Some points, each followed by its number:
[  4  11  10 -22 -15 -17 -23  19   1  16  36 -19] 0
[-23 -14  59  29 -18 -22   1   9 -30  -7  27 -10] 1
[-11 -22 -31 -22  60 -22  20  -6  22  25  40 -52] 2
[ -4  51   2  21 -30  -8  35 -31 -16  -3   8 -24] 3
[ 52 -21 -16  14 -46  -3   8  15  32  17 -26 -28] 4
[  8   8  12 -17 -15 -27  34  -7 -12  23  -1  -7] 5
[  7 -44   0 -11   9 -26   1  33  41   7  10 -28] 6
[  5  10   6 -20   9 -28 -16  10   0  58   2 -36] 7
[ 41 -12 -26  -5   9 -28 -21  65 -43  45 -23   0] 8
[-13  53  45  37  18  28 -32 -48 -44 -31 -37  23] 9
[ 12   7 -24 -27 -35  -4  20   0  20   2 -15  45] 10
[ 28 -22 -18  49 -27 -29 -21  31 -29  30   1   6] 11
[-23 -20 -12 -20  33 -28  35  33  30  -6   3 -26] 12
[-10  25 -20 -35 -12  21 -28  29   7  29  21 -28] 13
[  1 -33  32 -42 -23 -37   8  19 -17 -25  44  75] 14
[ 28   1 -24  21  -5 -28 -22  11 -35  27  -3  31] 15
[-19  11  60  28 -20 -15 -18  -3 -12 -28  -9  24] 16
[  6  40  10  12  -3 -10 -34 -25 -23  29  -7   6] 17
[  3   0 -20 -34   8 -12 -37  37   9  37  41 -34] 18
[-14   2  45  40 -17 -25 -26  -6  10 -26 -14  33] 19
[-19   7 -18  -1 -28  80  -8 -32 -14  -8  14  27] 20
[ 32 -29 -32  30 -45  87  71 -42  34 -29 -45 -32] 21
[  8 -29  41 -37 -18 -33  39 -15  10 -30  92 -28] 22
[-37  28 -11   8   3  78 -29 -20  22   4 -19 -25] 23
[ 24  43 -28  41 -16 -21  -2 -16 -30  38 -22 -12] 24
[-22 -19   0  10 -27  -7 -11 -18  47   0  20  26] 25
[  2 -31  46 -23  29 -21 -15   4   1 -19  12  15] 26
[-13   4  15  90 -57  53 -14 -52  56  -4 -50 -28] 27
Which two points above are nearest to each new point by angle? Their numbers follow each, nearest first.
[ 11 -36  42  -7  74 -31  -1  30 -31 -29  -7 -14] >> 26 12
[ 18 -40  48  -7  92 -29 -18  40 -35 -51  -4 -12] >> 26 12
[  6  60 -12  13 -31  -9  24 -29  -8   2  10 -26] >> 3 24
[-15 -10 -25 -21  -8 127 -25  18  48 -13 -42 -33] >> 23 21
[ 21  61  17 -30 -29 -15 -28  18   1 -21  18 -14] >> 0 13
[ 17  23 -22 -24 -38  39   0 -21  -8  39  31 -36] >> 13 20
[ 26  25   2   3 -45 -15 -20   1 -10  -1  24  10] >> 0 17
[-16   5 -28   5   5 -14 -19  14 -24  80   8 -16] >> 7 18
[-29  21 -14  46 -26  35   3 -36  61 -23 -35  -2] >> 27 23
[ -6 -26 -35  23  17 -30  40  -2 -25  29  31 -17] >> 2 12
[-32 -37  47 -43  79 -28 -25  19  17 -25  60 -31] >> 26 2
[ -8 -44  15  -9 -43 -16   5 -35 -18 -34  -4 127] >> 14 10
[  5  55  15  16 -11  -5 -28 -39 -20  16 -15  12] >> 17 9
[ 24  22   9  -3  30   7 -24 -31 -15  13   0 -33] >> 17 7
[-19 -13 -21  -4  20 -27  10   5   2  38  19  -9] >> 2 7
[  9   4   6  42 -17  -1  10 -38   8  17 -30  -9] >> 27 24
[ 18  19 -14  61  11  11  -2 -39 -24   6 -27 -19] >> 24 9
[ -1  -7  96  -4 -31   2 -30  20 -33 -41  -6  35] >> 16 19
[ 79 -22  -9  -1  70 -18 -14  -7 -16 -13 -39 -10] >> 8 15
[ 55 -10 -16 -26   9 -11 -40  43 -25  29   4 -12] >> 8 18
[127 -17  -5 -33 -51 -19  -4 -15  44 -11 -32 -44] >> 4 21
[ -7   3   1 -10 -23 -23  37  36  15 -17   3 -16] >> 12 6
[-37 -10  14 -36 -22 -24  -7  25  -6 -24  66  60] >> 14 22
[-17 -17 -35 -33  48 -17 -46  29  16  73  49 -50] >> 18 2
[ -8   0 -45  25  -8 -22 -38 -10 -12 127  10 -38] >> 7 24
[  3  11  24 -18   0 -37 -23  30 -22   9  36 -12] >> 0 18
[-11   3  13  92 -57  45  -4 -53  57  -6 -50 -30] >> 27 21
[  1 -24  31 -14  19 -17 -12  -4  -2 -11  14  21] >> 26 14
[-12 -23 -28  54 -11 -27  25 -11 -15  23  23   1] >> 11 24
[-31 100 -14   2 -32  -9  60 -44  31 -17 -35 -10] >> 3 24
[-10  -1 -14 -15 -13  83 -19  17   1  33 -30 -31] >> 23 13
[ 10  13  35  10  10  10 -25 -34  -9 -10 -13   2] >> 9 17
[-38  79 -23  16 -37 -17  82 -35  -3  -8 -18   2] >> 3 5
[ 18  -5 -22 -19  39 -34  -8  -7 -14  75  19 -42] >> 7 2
[-35  25 -19  68 -29  55 -15 -44  64 -25 -45   1] >> 27 23
[ -6 -32 -12 -10  -7 -14   4  25  35  -7  12  14] >> 6 25
[  6 -25  29 -23 -19 -26  51  -5  12 -28  38 -11] >> 22 14
[-35  30 -11 -17  29  75 -22 -25   7  14 -20 -23] >> 23 20
[-20  40   9  22 -19   1 -15 -24 -13  31 -25  12] >> 17 24
[-36   6  -7   0  14  73 -22 -12  10  12 -13 -24] >> 23 20
[-12   6 -19 -26  -1  57 -23 -22  57  32 -23 -26] >> 23 13
[-42   4 -12   5  13  96 -26 -19  17  11 -21 -26] >> 23 20
[ 15  24 -32 -29  33  59   0   2  -3  -3 -23 -44] >> 23 13
[-22 -50  28 -16 -54 -27 -34 -18 -36 -50 -10 127] >> 14 19
[ -3  18 -17  -3  25  45 -37  15  -1 -34 -14   6] >> 23 20
[127 -25 -22  20   7  -9   6  -1 -18  -9 -40 -36] >> 4 8
[  3 -25 -24   7 -19   3 -10  -6   8  23  24  16] >> 25 11
[-37  56 -27  83 -42  27  12 -42  54 -31 -42 -11] >> 27 23
[ 31   2 -38  -4  10 -31 -27   2 -23 105  20 -47] >> 7 18
[-11 -22  -7  -3 -20   2  30 -14 -25  -2  20  53] >> 14 10
[-25  12 -25 -29  11  82  15  26   6 -17 -34 -23] >> 23 21
[-35  70 -11  27 -33  -6  57 -30  -5  -9 -23  -2] >> 3 24
[ -3   2 -15 -24   8 -13 -29  25   7  26  43 -29] >> 18 0
[-33   1 -39 -35   8   4  64  54 104 -45 -37 -46] >> 12 6
[  2  20  -8 -15 -24  -8  -9   4 -16  -5  32  27] >> 14 0
[-20   1 -21   3   9  18  62 -37   6   0 -24   3] >> 21 3
[ 35  -5 -16 -27  25  -4 -41  51 -25  10   2  -5] >> 8 18
[ 22 -28 -30  22 -39  70  53 -37  31 -18 -28 -18] >> 21 27
[ -5 -20 -28  27  16  -5  41 -16 -18  -8   0  14] >> 21 2
[ 53  20   1  13 -53  61  18 -36  -4 -21 -34 -19] >> 21 27
[ 24 -29  34 -12  68 -24 -12  32 -29 -40   2 -15] >> 26 12
[ -9 -46  18 -16 -18 -16 -28  -8 -34 -42 -12 127] >> 14 19
